Here are some points:
 -9 -17 -58 -11 -13  -5 -27  36 -34 -16  14   4  41 -28 -18 -33  20  -4  44  13  -6  -2 -21 -24 -26  21  24 -45  -9 -10 -51  10
  5  12  29   4 -45  -1  47 -62  -1   9 -31  21  14 -23  -2 -50 -12 -11  59  44 -29 -62  21  47  25   5   9 -16  45 -21   0  25
-11  23  38 -29  39  61 -47   0 -33 -25  -3   2 -40  23 -16  50  44  34 -16 -48  -5  24 -12  -1  -3  -7 -13  10  -3   3 -41  75
-32  22  10  -7 -18 -25 -18  21 -40   5  22  24 -17 -24  -3  44 -20 -14 -28  15 -43  17 -82  17  -7  24  17  18  10 -35   0  11
  7  -5  -8 -43  20  42  95 -69  -4  -6  -9  56  -8   5  -1 -14  17 -39 -43  -7  28  14   2  -1   0   0  30  -4  28  -1 -20  21
 -5 -44 -18  29  85 -28  12  22   2 -32 -46 -35  33  37   8 -40 -25 -39 127 -67  81 -34 -16   3  65  51 -51 -19  24  29   9  23
  5 -42  12  62   9 -18  48   9 -15  28 -37 -44 -36  69   5 -55 -40  -6 -11 -47  93  51  21 -16  58 -14 -27  26 -27  93 -11  55
  46   19    0   16  -55   66   38  -10   -6  -26   14   18   13 -104   32  -21  -20   57    7   21  -35   67   17    8  -51   27   31  -14  -33  -16   27  -46
-22  18   9  -4  10 -24 -49  15  37  22  19  21   8 -11  11  46  12   1 -60  -9   9  27  31   1   9 -39  14 -55   6 -56 -20  14
  6  -9  -5  -5 -26 -23  40 -44  -9 -18  24  -4  14 -27 -30 -26 -32  13  17  -1 -16   6  -9  22  42 -11  60  -4  12  15  10 -58
 -9  10  27 -24  30  -7 -63   7  31   0  25   2  22 -21  19  50  68 -34 -24  90 -15  23  16 -28 -23  19   6   9  -6 -13   0  42
-30  -3 -17  -2 -57 -22  14  19 -65  23  50  11  31 -21  -4   5   0  23   1   7 -37  10 -18 -18 -35 -32  24  12 -14  12  11 -36
 30 -10 -35  44  -4  -6 -28  27  12 -12 -68 -47  12  57   4 -21 -73 -21  53 -54  27  -1 -14  -2  99  30 -50 -24 -19  -7 -10  27
 -4   4  40  26  48 -32  16   7  22 -13  -7 -21  -7  32  20  -4 -12   5  13 -17 -11 -13  -6  36  17 -20 -41  13  25  14   0 -20
 12 -69 -15   5  54 -16 -25   7  -1 -16 -18 -54   6  36  12 -25  -2  26  36 -10 -18 -32 -16   8 -15  -2 -17  29  14   1 -20  -4
 16  19   9 -51 -19  43 -49   9  -2  26  17   2 -30 -64 -17 -36  25 -68 -10  22 -31  14 -32   5  -6 -22  20   8  16 -29   1   2
  25   26  -20  -33  -56   39   38    3    9  -33  -11  -19   60  -62   -9  -22  -32   12   -8   49 -100   15   18   22   12   33   -1    3    3   -9   41  -25
 29  74  -2   4 -22   1 -60   1  67 -19  70  47 -26 -13 -30  45  16   4  17  -5 -15 -11 -26 -12 -27 -85  37 -14   6 -47  13 -14
 -13  -14   15   17  -73  -53  -32    0   -1   16   34  -38   37  -48  -20  -10    8    6   25   -4 -100   16  -19  -26  -39   -7  -85  -27  -15  -35   42  -51
 25 -26 -25  55  73 -12 -19  26  31  -3 -43 -26 -10  55  18  -9   7  24  22 -34  17  13  32  16  32 -13   8  19  -1  10 -45  17
-12 -13  58  11  28  44  71  13   5  -8 -44  -5 -39  46 -35 -27 -45 -20 -20 -22  67   0  73 -23  27  29 -56  -3 -16  32 -12  25
-14  -6  15 -50 -36  40  94 -90 -68 -21 -33   9  -2   6  -5 -73 -15  -6   6 -43  12  23  28  30  14  17 -13   7   1  18  37  -8
 -7 -40  14   6 -11 -46  -3 -34  38  18 -19   6 -27   5  -5 -19 -36   0 -47 -28 -14  18 -17  33  -4  -7  -8  -6 -23  49 -14  10
 20 -15   6   0 -23 -37  33 -30  -4 -23 -49 -12  26  44   6 -12 -31  22  14   6 -22   4  33 -11  15   4  -1  -3  -2  40 -21 -28
 -7  15  28  10   6  16  42 -37 -17  34  -8  17 -18  41   4  35   5 -67 -60 -16  38 -19  -5  -5  28  13 -26  17  23   6 -45  40
-18   8  13 -26  45 -39 -36  36  25 -10 -34  29  -7  42 -29  26  10   7 -25   8 -65  18 -26  -1   8  -5  -7  63  11 -26   5 -21
 28   5  -6  27 -79 -12  60 -35 -25  -4 -64  12  33 -26  12  11 -13  15  20 -18 -40  -6  22  11  -3  -7  41 -46   5  10  -6 -23
-33 -16 -19  26  10 -41 -89   1  18 -16 -23 -20  12  -3   4  19  -4   8  15  -2 -13 -50 -13  -6  -6  13 -14  24  11 -20   2 -13
  5  -6 -41 -34  33 -46 -30   0   4  13 -43  51 -15  25  10  35 -12   0 -22 -15 -35  -7  -1  29   1  11   5   0  -6  54 -40  14
-18  12   1 -11  10 -11  73  -7 -16   6  -7  53 -11  19 -22 -21   1 -29 -45 -19  43 -11  15  -6 -21  -4 -14  -8   1  17 -20  -2
 29  33  -2 -43  26 -22 -15 -42 -26  18  21  -9 -19 -47 -26  37  67 -57 -11   5  34 -33 -21  24  20 -35   9  -3  19 -46   6  87
-29  46 -70 -28  21  -2 -16  65  11 -26  50  46  14  -3 -17  63  -8 -43 -40  12  10  17 -64 -11 -33  13  -7 -37  -5 -19 -46 -28
 -9 -34  64 -18 -57  14  97 -16 -13  -9 -37  -9  -4 -18   4 -32 -10   1  27 -22  39 -18  39   0 -43 -22 -40  -2  14  27  54 -22
 22 -18  -9  10  -2 -36  -7  59  22  -4   9 -36  69  21  12  20 -29  19  42 -67 -37  65  44 -21   4   1  18  13 -22 -13  30 -88
 -6  -2  21 -14 -27  13  47  15 -34  -1   8   7  59 -76  45  33 -32   1  33  15 -58  27 -21 -25   9  53  30   0   7  30 -42 -68
 -4  40 -23 -41 -61  75 -33  14 -48  11   9  40   4 -59  30 -15  -6   6  38   7 -32  33 -24 -17  11  38 -22  12 -25 -17  19  -9
 -3 -48 -33  39  11 -45  44  39   2   0 -44 -28 -14  11  -1   5 -10  -1 -31  14 -29  50  19   5 -17  36 -13  18 -12   1 -52  -7
 -9 -22  16  -6  20  28  -7  27 -38   0  -3 -31 -61  -9 -22   8  39 -42 -38  22  -6  32  -3  36 -12  32  18  13   0  20  -1  35
 -6  49  -5 -73 -44 -12  40 -11 -18  16  40  -9  27 -88  13 -31 -29 -12   8  -2 -66  21  47 -29 -15  26  38 -36 -29 -11  42 -60
-41 -14  23  41  73  11 -81 -32  -4  34   0   9 -18  16 -34  56  26  -8 -13  65  19  15  -9 -18 -28  -2   6  -2  29 -18 -57  45
-42  20  24 -29  37  20  43 -34 -13  30   5  53 -12   1 -28  25 -60 -43 -57  20  54 -39  14  29  30   8 -24  18   2  33 -36  27
  -6  -26  -29   29   48  -40 -102   19    8   18  -27   75  -58   16    5   18   -5   -4  -42  -20   -6    2   22   -5   20   67   16   51   18   36  -33   16
 27 -12 -17 -24 -27   2  -9 -20 -33  -3  22 -17   9 -76   2   9   5  -6 -26  11  26 -50 -33   1 -35 -12  18   0  15 -22  10  14
-45  18   1  11  42  22 -59  16 -10   6   2  23 -16 -20 -22  53  40   9   8   9  22   6 -46 -60   8 -14   3 -20  -9 -73 -40  29
 20 -31   4  35 -20  18  64  23 -20 -41   6 -12  11   8   2 -46  16  28  31  15  10 -24  20 -10 -28  35   8 -15   4  -2  41  14
-44  38  -9 -14 -55  29  17  38   8 -13  39  64  -6 -40   8  68   1  -8  -5  36   4  33  19 -36 -26  30  40  22 -11  -6 -33   7
-28  -3   0  29  23 -17 -46  21 -21   8  34 -12  19 -18  19  49  32   1 -30   3  17   1  11 -24 -15 -12  43 -34  -4 -12  -8  27
 -2 -49 -32  16  -8 -48 -35 -40  64  44  17 -59 107  34   3  11 -37  48  49 -18 -18 -17  25  -7  -5  -9  17  15  32  22  55 -47
-47  40   3  -6 -67 -30  -5  30   5  29   3   3  28 -24  -8  23 -15 -32  24  39 -23  11 -19  -9 -31  12  29 -14  10  -5   4 -35
  9  12  -6 -13 -44  48  19  21   5  -6  25  16  35 -24  28  13 -28  20  32 -27 -41  44   3 -33 -47  12  30  13 -35 -53  22 -45
 54  36  21 -25  -2  92 -23  38 -32   6   0  30 -39  22 -17  30  38 -15  -5  22   5 -21 -22 -55 -32 -15  -5   7   9 -43 -11  27
-38  40 -21 -11 -63   6  15  -1 -13  25 -12 -13  24 -53  18 -10   0  55  10  32 -75  27 -39 -12   7 -12  56 -49 -70 -23  27 -38
-46 -15 -25 -30 -24 -29  11  34   6  14  39  33  10 -30  21  79  -2 -20 -31   4   1  63 -49 -18 -12  -1 -15 -30 -60  -5 -21 -68
 -27  -22    4   14   40  -12  -69    9   44   43   -7   40  -27   59   18   27  -14   15 -106  -32   13  -13   21  -33    1   20   16   -5   -5   26  -28   36
-10   2  19  10  -3 -31   7   5  42 -29 -28  24  35 -35  -3  39 -33   7   7  18  -2  60   7 -35  24  37  33   6  11   7  -8 -25
  3  35  21 -29  -4  14  55  18 -20  66  60  26 -48   3 -30  57  29 -36 -87   2  20  -3  -9 -55  -3  28  24  41 -16 -14 -49  37
 59  29  10 -38 -91  31  39 -67 -18  40   1   4  -5 -87  -3 -48  -6   4  34  -9   8 -16  -8  24   7  17  20  -8 -20  -3  61  12
Then 16 other points, each followed by its number:
-22   4  -5   5  14 -25 -13  33  25  15 -14  50 -14  33  16  23  -6  -1 -24 -12  -9  39  19   6 -42  60  27   7 -44  25 -45  -9 0
-18 -39 -59 -11  69 -76 -17 -21  53   9  -9 -57  61  47  26 -14 -19  52   9  47   4  13  15 -41  18 -13  -8 -29   1  -4  11 -11 1
-10  16 -46  24 -52  -9 -11  15 -25 -43 -10  -5  25 -41  12  -1 -41  32 -14  13 -57  23  24  -3  -9 -41  19  -9  11  26  21 -27 2
 -6  29  13  -4  80  -1  47 -15  -9  29  26   0 -39  33 -17  18  55 -20 -42 -13  62  16  -4  50  12 -25  -3  14  26  -6  12  74 3
 14  44  -1  -7  74  -2 -28   8  19  21 -14  10  79 -22 -11  17 -30 -12  21  21   4  16 -12  -2  14  56  -4  -6   7 -25   2  -5 4
  7  -4 -24  24 -28  -3  88  20 -19 -33 -94  26  -3  21  36 -31 -23  25   7  18  -2  19  60 -15  48 -27  -6   3 -14  18   6  -9 5
  0  30  21   1 -51  16   2  -5  28 -30  14  12  48 -63   0 -29 -40  47  -1  25 -31  -1  17 -16 -41 -54  81 -41 -25   9  35 -33 6
 19  -5 -23  16 -64  -9  51 -38 -17   2  -5  27  14 -50  18  24 -14  44   3 -22 -44  -6   4 -32 -28 -14  11 -22   4 -14  23 -55 7
 15 -44 -14  22  36  12  64 -42  14  11 -13  12 -87  40   7   9  36  57  15 -77  38 -16   2  33  32  -8 -18 -15  40 -19   0  -6 8
  31  -43  -38   56   21  -44    1   38   41  -17 -119  -55  -12   19   11  -23   27    6   34  -13  -18    2   16   54   53   49  -26   15   20   14   16   16 9
 -9   3  -5  22  22  11 -47  14  24  -6 -16  23 -21  30 -11  43  13  10 -32   2 -15   2 -15  36 -18  15  12  45  37   3 -55  22 10
  5  55 -22 -25 -44  13 -11  19  -1  -4  59 -31 -10 -38 -31  17  -7  20  25  99 -23  -4 -56 -10 -52 -42  15 -32 -14 -62 -11  -6 11
-25 -41  53   5   1  -8  46 -19   9  -9 -26  -6  28   6 -44  -4  12   4  29 -38  15 -28  65  -5  13 -17 -14  -5 -13  34  44 -19 12
-36   5  -2   1 -64 -24  -1 -20  18 -22  29  -8  20 -56  36 -12   3  59  30  25 -44  23  40 -24 -27  44  42 -23 -18  26  24 -44 13
 -1  73  19 -51  26 -27  20 -22 -49  17  -1  15  -7 -12   4  33  13 -21 -15  17  16 -12 -30   6  -1  22  -3  23  28 -11 -16  58 14
 -9 -16  17  64   5 -21  20  35  23 -16 -39 -38 -52  39  38 -47  -4   4  46 -50  19  12  22  -2  50  -8 -30   9   6  25   8 -13 15
Which of these numbered points is nearest to each point below, ignoring the 2 directions in which the first points spread most? Its number follows each.
 -4   8  23 -40  23  13 -15 -37 -27  -7  89   6 -28 -19 -36  41  82 -44  -4 -36  32  -6 -29  46 -52 -58  12 -14   5 -63  38  50 > 3
 37 -38 -27  36  61 -34 -12   7   1   4  -2 -97   5  76  25 -11 -28 -47  52  24  28 -36 -18 -11  56   7 -61 -19  18  -4  20  17 > 11
-23 -24  20   2  -6 -53  30 -10  13  24 -28  -2  49  26  38 -32  10  41  10  -1  19 -10   6   0  22  27  27 -27  -2  16  13  -8 > 13
 26 -24  -2  54  -9 -31  -5  27  62   2 -15 -57 -31  41  14 -28   7  13  29 -67  19  -4  23  -2  27 -47 -29  13 -21  42  26  26 > 15
 56  20  19 -30 -10  49  21 -27 -28  11   0  11  -8 -59 -26 -12 103 -26  -3   3 -13 -54 -57  50 -63 -88 -26   5  25 -53  63  33 > 3
-73 -35   6 -14 -27 -55  -2  -8  42 -55 -21  27   3 -35  17   8  18  26   2 -10 -12   8  47  -3   0   4  21   2 -41 -24 -24  24 > 13
-23  39 -57   3 -16 -87 -22  -6  16  -2   8  36 -16 -30  26  39 -28  -8 -64  68 -13  -5 -10 -10 -26  -6  13  38   0  12 -26  -2 > 2
-13  37  15  -9 -60 -43  -7  82  -3  11  41 -25  51 -61   2  20 -12   7  16   6 -58  15  -5 -25  -5   2  19 -50  -6 -11  41 -83 > 15
-31 -13 -33  13  25 -58  18  10  42  16 -35  66 -16 -16  12  58 -26  -7 -29 -42 -27  27  36  35 -12  37  -2  14 -26  32 -35  -8 > 0
 -2 -56 -29   4   8 -46 -28  47  18  35 -25  18   1  -1 -16  39 -16  23 -29   2  -1  58  12  -6  -9  17  28   7  -9  73  -1 -12 > 0
  4 -42 -29  18  34 -68 -36  -3  49  -5   5 -38  39  -9  28 -26 -23   5  23  28 -55   2  10 -31 -13  -7 -17 -36  -2 -34  41 -66 > 1
-36  15 -15  28 -19 -50   5 -41   0  23 -21  -1  29 -19  22  30 -24 -17 -18   4 -33   3   1 -16  36  12  16 -14 -12 -18  25 -91 > 7
-26 -30  23  -6  48 -17  -2 -15   8   9 -19  -1 -79  49   5  -2  43  16 -29 -41  80  11 -14 -17  19  43   1 -11  21  -6 -14  11 > 8
-26 -40   5  23   9  -7  28  24 -16  -8 -30 -16  -6  80  -8 -62 -28  -5  -7 -65   2  13   1 -20  51   5 -51  30 -29   2 -24   3 > 15
  5 -26  27 -15  34  82  72  -6 -29   5 -10  -2 -12   2 -42 -63  -9 -39  -7 -57  53  22  32  40  17 -29  20  63   4  39  18   8 > 3
  68  -95  -27   49   47  -31   -1   40   42  -17  -60 -117  -21   18  -13  -26  -15  -15   20  -65   -2   -8   39   30   41   30  -36   19   52    3   34  -65 > 9
 24   6  32  -1 -20  34 -58 -13  -7  21  95  -9 -24 -17 -47   9  55 -37  18  -9  17 -46 -38  32 -59 -35 -11 -24  60 -76  -6  22 > 11
 -35  -37   -4    4   -1  -38 -127   11   39  -14    0  -40  -10    2   94   74    1   38  -24  -36  -28   28  -17  -54  -25    7    8   -6   -1   25  -26   -5 > 13
-34 -18  -5 -35  34 -48 -47 -19  19  18  27 -23   7  28  23  12  12 -29 -19 -12 -13  11 -30 -15  39  11   1  -4  -7  26 -30  39 > 13
 -5 -10 -15  -1  16 -21  14  14 -26 -42 -37   0  13 -24  35 -26 -23 -13   1  -9 -43  37  23 -18   2  25 -16  -3   0  59   3  -6 > 2
-15  20  -3 -19 -24   7 -65   3 -29  53  44  12 -17 -33 -48  35  30   3  23 -61  27   4 -41  28 -45 -36 -10 -34  19 -58  32  13 > 8
 -9 -66 -55  53  48   1 -50  34  26  62 -52  47 -82  22  27  74  -6  36 -57 -33 -26   2 -25   4  11  32   7 -39  32  40 -14  19 > 7
-21  19   8 -50 -19  33  37 -43  -4 -14  67  10  52 -41 -13 -25 -13 -10  41  -1  -6 -35  23 -25 -17  10  -9   5 -12  30 112 -38 > 12
 45  25  -1 -33 -33  14  18 -55  26 -56  29 -18  57 -63 -12 -36 -19  31  -4  13 -63 -13  13  12 -30  -3  16 -16 -49 -21  54 -37 > 6
 17 -17  13  26 -12 -14 -11 -16  15  10 -54 -43  26  27  10 -44  20  -2  24 -29  12 -35  -9   5  -6   6   2  24  44  72 -23 -14 > 10
 21  15  76 -31  19  25 -61  -9 -43  14  96  21   4 -17 -26  26  77 -26  10 -26  15   1 -48  34 -41 -43 -20 -29  17 -61  34  37 > 3
-38  69 -35  16  22  -7  30  37  -5 -29  52  63 -20 -15   8  40  -7 -25 -26  89 -14  10   8   9  22  -6  15 -11 -29  -5 -49  -9 > 5
-21  -2   8  41  -3  81 -46  11   3 -15  12  39 -13  11   2 -17  38  16  15 -17  13  -3 -14  25 -12  34   5 -16  44   5  -8   3 > 10
-30 -34   7  -1 -10   1 -55  13  12 -12 -24  16  18  14 -27  38   4  18 -23  55 -36 -26 -14 -20 -11  22  35 -19  26 -13 -63   4 > 10
 51   2 -31  -8 -41  22 -11 -58   6  16   7  10  48 -76  27  -2   8   7  12   6 -36   0  -2  -8  -3 -70   7  -5  -3  -7  63 -59 > 7
 18 -16 -17 -15   3  48 117 -51 -25 -93 -51  14 -12  25  15 -57   2 -18 -38  16  23   6  52  10  27 -25  20 -12  42  24  35 -36 > 5
  5 -39  51  19  -6  44  51 -15 -12 -17 -16 -50  18 -33  10 -25  22  21  50  -3 -16 -17   4 -26  16 -21 -13  -8  20  -2  29  -6 > 12
 54 -19 -62  72   5 -53  -8  34  54  -4 -48 -43 -22  24  34  -5   1  28  31 -13  14 -10  -6   6  29   6 -49 -12  24  37  34  -9 > 9
 13  11  -6  -4  63 -12 -93 -11  21   2  69  15 -36  32 -51  15  24  10  14 -14  46  12 -54 -31 -13  16   3 -43  30 -35 -34   5 > 11
 30 -14 -52  80  53 -91 -10  32  46  11 -43 -65 -31  61  27 -33   9  15  25 -35  -8  -3 -27  35  36  13 -67  55  10  27  27   0 > 9
-32 -35 -22   9  20 -58   9   5  73  -3 -20 -12  62  53  52   6 -77  -4  -9  -2 -60  -1  41 -40  28 -30 -20  -4  -5   1  20 -50 > 1
 29  25   3 -20 -59  23  21  -9  -4  11  44 -12  45 -53   8 -15  10  14   2   9 -48  17  -2  -6  14  15  28  -6   5 -38 -32 -47 > 10
-49 -15 -61  -2  84  10 -34  19  35  23 -49  11 -86  72  41  -7 -22   6  -7 -15   3  -7  11  19 -27  34  70  45  -9  22 -52  17 > 0
-31  15   8 -20 -17  44   6  17  -8 -17  44  -5  22 -27  28  33  29  -3 -17  61  -6  60  16 -30  10  35  33 -19 -13 -16 -59   1 > 13
 38   5  -5  35  46  -7  23  16  46  44 -55 -27 -36 104   8 -23 -32 -34  22 -69  52 -16  54   2  31   2 -53  18  36   1   6 -15 > 15
 37 -17  23  23  57  -5 -91   1 -11  33  15  25 -53  27 -38  96  20 -12 -19 -27  14 -17 -41 -21 -19  12   8  -8  27 -15 -41  16 > 7
 33  -5  10   6  79  24  13  -8 -20  33 -21  29 -11  29 -36  30   9 -19 -53 -22 -47  15 -12  15  47 -17 -13  70  46   6 -37  28 > 10
Now 16 new points, numbered from 0 again:
 -26  -18   33   20   35  -11 -112    4    4   -4  -20  -29   -2   14    2   66   32   -6   15  -50  -16    7  -17   -5  -24   39   13  -71  -25  -32   35   10 0
-19 -29   9   9  -9 -34  80  -6   0  16 -40  -7 -36  49 -10 -10  -8  38  15 -41  50 -24  10  13  41  21 -64  14   3  27   0  17 1
 -9  15   5  32  36 -19 -75 -40  21  -9  32  18  30   1 -16  56  63  24 -47  27  -5  19 -12 -28 -32 -30  -1 -28   0 -29  -7  -5 2
-21 -31  20  27  53 -21 -81 -36   5  18  25  26 -44  44 -21 -46  24  43 -23  -4 -21  14  -3 -27 -23  -3  -5  20  28  -1 -14   6 3
 71 -20 -29  82 -26  11  41   6   1  -7 -25 -53  -2  38  -1 -47  12  26  59 -27  31  22  26   0  -6 -26 -19   3   5  31   3   9 4
 42  46  -3 -30 -36  24 -26  49  -4  31  66  16  10 -42 -21  18  84   3  16  -1  11 -27 -46  45 -93 -51  39 -63   3 -69  26  24 5
-30 -21  30 -43 -35  12  72   9 -16 -32 -39 -11  42   4  33 -22   4 -52   3  21  12  -9  24  13  44 -30  -2 -15 -24  37  56 -25 6
-23  -8  17  34  24 -23 -15  19   4   1  -7  29 -48  26 -19  32  28 -10   4 -52  14  27 -34  34  11  -9 -41  15 -18   6 -45  33 7
 -2  63  12 -35 -36  19   5 -45  -3  14  21  23  14 -60   9 -17 -40  31  -3  45 -50  -8  -3 -14   1 -20 -38   2 -40 -10  37 -53 8
 33 -16  -7  25  36  -2 -11  -1  16 -50 -33 -16 -61  56 -33   4 -13  -4  21 -60  58  -6  10  30  49   4 -38 -25  14   4 -13  14 9
 42 -40   8  12 -61 -15   5   5   7  22 -50  -3  27  27  19 -19 -17 -10  24 -18   9 -12  -1 -62  27 -20  18  38  -6  36  21   4 10
 10  -1  36  12  14  -1 -61 -27 -18  -8  29   6 -29  -4 -65  12 105  -7  19  -6  21 -39 -24  -7 -39 -78 -12  15 -23 -44   8  36 11
-18 -41  41 -24   9 -13  73  14  20 -49 -37   0   0  22  22 -28 -57 -16 -12 -18  30  18  -5  24  47   4 -24   6  -1  70 -15 -12 12
 11  55  -1 -21  38  31 -11 -30  -5  14   4  41 -39  -3 -13  26 -14  -3 -38   0  31   8  11  30   1  -7  21  21  19  15 -46  32 13
 13 -12 -12  12 -76 -17 -10   8   1  17  -1   0  20  21  17 -12 -50  16  29  -8 -49   8  -6 -10  28  17 -15   5 -13  45  16 -64 14
 -1 -45  46 -14 -14 -29  45  -5 -13 -22  -3 -39  10  -3  17 -40 -22  -8  34 -25  37 -36 -24  55 -20 -21  -2   0  -8 -24  25 -44 15
Which of these numbered points is nearest to each point below, ignoring the 2 directions in which the first points spread most? Its number follows each.
  3 -19 -16  70  23 -34 -26 -49  23 -40  33 -55  39  46 -26 -33  24  -3  41 -30 -31   8 -14 -23   3 -24 -25 -48 -18 -16  48 -50 > 2
 -8  17  29  27  -5 -15 -64 -74 -29  19  30  -6 -11  18 -30 -11  76  15  18 -11  12 -32 -59  17 -20 -96   4 -20  25 -38  -8   9 > 11
 -9 -18 126  26   7 -16 -81   8  19  16  31  15  -2  28   1 -23   0  30  23 -33 -37 -31  17 -42 -24 -13  28  17  11   4  53   6 > 3
 61 -11   2  91  19  20  -2  -9  14 -42  -1 -81 -17  48  22 -42  19  15  62  -6  37   3  -1  10   0 -18 -35  -5  -5  33  20  -6 > 4
  8  37  11 -24  23 -66  20 -40  59   1  22 -18  56   7  23   4  53 -40  68  15 -41  23  21 -35  33  -9   1 -23  -3 -56 -27 -97 > 2
-57  43   4 -33 -32  13   2  26  -9 -58  52  32   3 -64  41   4 -25   2 -43  80 -19  30  -6  24  -3  35   1  11  -2  29 -42  -2 > 12
 -7  48   0 -13  10  15  -9  -1   6  12  83  21  10 -41 -12  83  11 -20   4  45 -15  69 -32  28 -59   3  20 -23 -65 -58 -42 -31 > 7
-19  -7  20   9 -10 -11 -47 -27 -15   1  30  14  -4   0 -44   0  74  16 -12 -23   3 -62 -23  25 -39 -66  -5  -2  23 -49   7  42 > 11
 39  35   9 -58 -20  46 -39  30 -23   6  97 -19   2 -71 -25  47  63  -1   4 -19   8 -28 -45  40 -69 -28   6 -38 -13 -69  35  -1 > 5
-26  14 -11   3 -85  33 -10  21 -28   1  -3  10  39 -15 -31 -30  -8 -50  13  22   4  10  -1   1 -52 -20   5 -35 -21   6  21 -32 > 6
 -15  -25   21   21   16  -11 -127  -14  -18   15   38  -18    1    6  -37   87   46   12   16  -13    8   27  -10  -12  -14   24  -40   -6   26  -63  -24   53 > 0
 25  -9   6  44  12 -25 -33  -9   3 -16 -26 -15  14  15  19 -40 -16  -8  43 -46   4 -11  25 -21  46   3   9 -42 -19  21  58  15 > 0
 40 -28  10  27  72 -39 -37  14  28  48  -3 -51  -9  50   9  -9  51   8  38 -25  40  -2  42  22 -14  35  29   0 -23   6  19   7 > 0
-41  63  12 -28  49  57   8 -32 -38  31  26  54  -8  48 -26  33 -13   4 -54  -3  45 -13  -2  39   7 -38 -13  48  39  -2 -39  78 > 13
 24  36  35 -20   7  76 -37  -3 -42 -24  14  -5 -32 -28 -80  -6  67 -10  34 -11  17 -53 -47  41 -47 -47  -7 -29  14 -88  40  23 > 11
  3 -56  27  40  22  15 -55   8   8   0  13   8 -31  27 -43  33  20 -36 -22  -7 -20  48 -27 -11 -23  -8 -30  24 -11 -37 -20  -5 > 7
-23  -4  -1 -10 -51  12  17 -20   0   5 -51  12  42  19  27 -10  -3   5  38  -6 -43 -19  28   6 -69 -15  18  20   8   2  53   1 > 10
  3 -11  39  17   5 -18 -24  30 -50 -10 -27 -19 -12 -16 -37 -23  17  37  -9   4 -23   6   7   3 -43 -23  40  21  36  -5   8  -9 > 3
-10  31  21 -41  53  13   3 -31   1  13 -31  55  -2  -6   3   6 -31 -10 -14  27   9   9  -3  -4  58  -8 -84  -4  24 -18  -8   7 > 8
-20  10  26  55  22  -3 -60  37  31  13  45  10   4   0 -24  42  35   4 -25 -16 -25   6 -45  -7 -12 -16 -28   2  50 -12 -54  29 > 7
 -10   -4   27  -37   68   -6   24  -29  -17   21    5   45   -9   -2  -22  -23  -34    1  -41   -5   52    8    8    2   21   -7 -127  -17    2   54  -40   30 > 8
  2 -45  -6  68   9 -35 -38  87  22   1 -23 -47 -23  18  24  12  22  42  -1  -2 -25   8  55  14 -14 -23  32 -13  14  13 -22   2 > 4
-30  18   1 -36  24 -35  -9  -8 -51  31   6  -3 -53  16 -17  18  27  23 -11 -11  41 -11 -73 -50   0  42 -41 -44  10  14 -11  23 > 1
-12 -53 -24  51  85 -22 -38  12  -1  50 -55 -22 -55  48  -7  48 -40  10 -31 -18 -44 -18 -18  -6  29  43   9  56 -13  15 -73  22 > 14
 -4  33  37 -75 -16  52 -67  36   4  11  48  16   4   4 -38  33  62  27 -30   5  28 -30 -38  45 -81 -69   8 -12  -2 -74  21  15 > 5
 47 -34 -36  52  51   9  -5  27  51  10 -42 -53  -1  15  41 -45  54  37  10 -13  11  28  14  -3  32   8  15 -11  15 -16   7 -17 > 4
 24  16  16  13 -49 -12  11 -33  19   0  55 -36  35 -57  24   1 -23  65  21  48 -71  26  31   1 -39 -29  26   5 -45 -41  28 -64 > 2
  8 -50  -7  46 -24  -9  91  37  14 -28 -34 -57  55   7  30 -44   1  28  52 -39  43   3  19   0   8  12  13   1 -22   0   0  12 > 4
 46 -23  -2  61  -1 -38  11  22  54 -10  -3 -35 -11  50   2 -59 -53  41   0 -51  19  20  80  -7 -22   8   0  -1  19  -2  43  -1 > 4
 -3  46  26 -62  34  41  31 -33 -26  26  28  41 -31  -1 -43  49  -1 -31 -55  11  56 -15   7   6  -7   6  -7   0  52   6 -76  46 > 13
  5  52  16 -27 -36  48  19   6 -51  26  19  24  18 -20  25   6   2 -11  15  60 -14  19  22 -20 -41  32  48  16 -26   0 -24   4 > 13
-22 -33  28   6  13  -5  49 -40  -4  19 -15 -29   1  31   8 -56   2 -81 -27 -50 -11 -52  20  23  48 -20   9  24  42  -4  42 -20 > 6
  1  13  32  39  18  33 -43   1  -6  17  17 -21 -46  38 -12  -8  52  13 -30 -31  22 -26   7   9  -7   9   3  23   3 -13 -28  48 > 4
 13 -23 -29  20  28 -29 -55  64  34  35 -23  12 -48   7 -24  20   5  36  -6   1 -63  -5   8  -2  14  49 -25   0 -30  44   2   6 > 14
  3  -2 -17  32 -13 -19 -48   2  28 -14  31  -3  40   0 -24 -40  27  25  18  18  20 -16 -35   2 -22  -1 -24 -12  -3   9   8   8 > 2
  6  -6 -54  24   4 -31  -3  24  52 -43  10 -50  -5  15   9 -24 -34  11  42  19 -11  -4  10 -16  34 -32 -20 -21  14 -13  62 -15 > 9
 12  69 -15 -53  42  95  40 -26 -29   3   8  33 -59  10 -29  20 -14 -31 -45  18  63  -5  11 -36  55 -61 -11  18  14  -7 -51  83 > 13
-32 -45 -28 -32   5 -58 -17  27  40 -36 -15   0   9 -22   7  59 -17 -27 -30  50 -28  36 -47 -63  10   1  19 -49 -22  24 -22  44 > 12
 -5 -17  12  -1 -23 -54 -28  -3  25  16  20 -20  47   4  19  -9 -54   9 -20 -17 -37   5   3 -24  -4  90  48  19  -6  -7 -25 -36 > 14
-11 -53  12  29  -1  50 -45  22  36  -8  13  -1 -55  13 -29 -49 -15  33 -44   1 -50  16   7  18  14  -4 -52  12  17  29 -18  37 > 3
 24 -18  21  29 -12  -2  32  14   1 -11 -89   0  24  63  46  -7 -34  18 -20 -19 -10  -3  36 -14  -4  -4  26  31 -12  57  26 -14 > 10
 21 -51   6  53  67 -28 -81  17  -6  50   4   6  27  16  -8  32  51   2  49 -36  11  18   4 -57   3 -22   2  -2 -19 -30 -27 -40 > 2
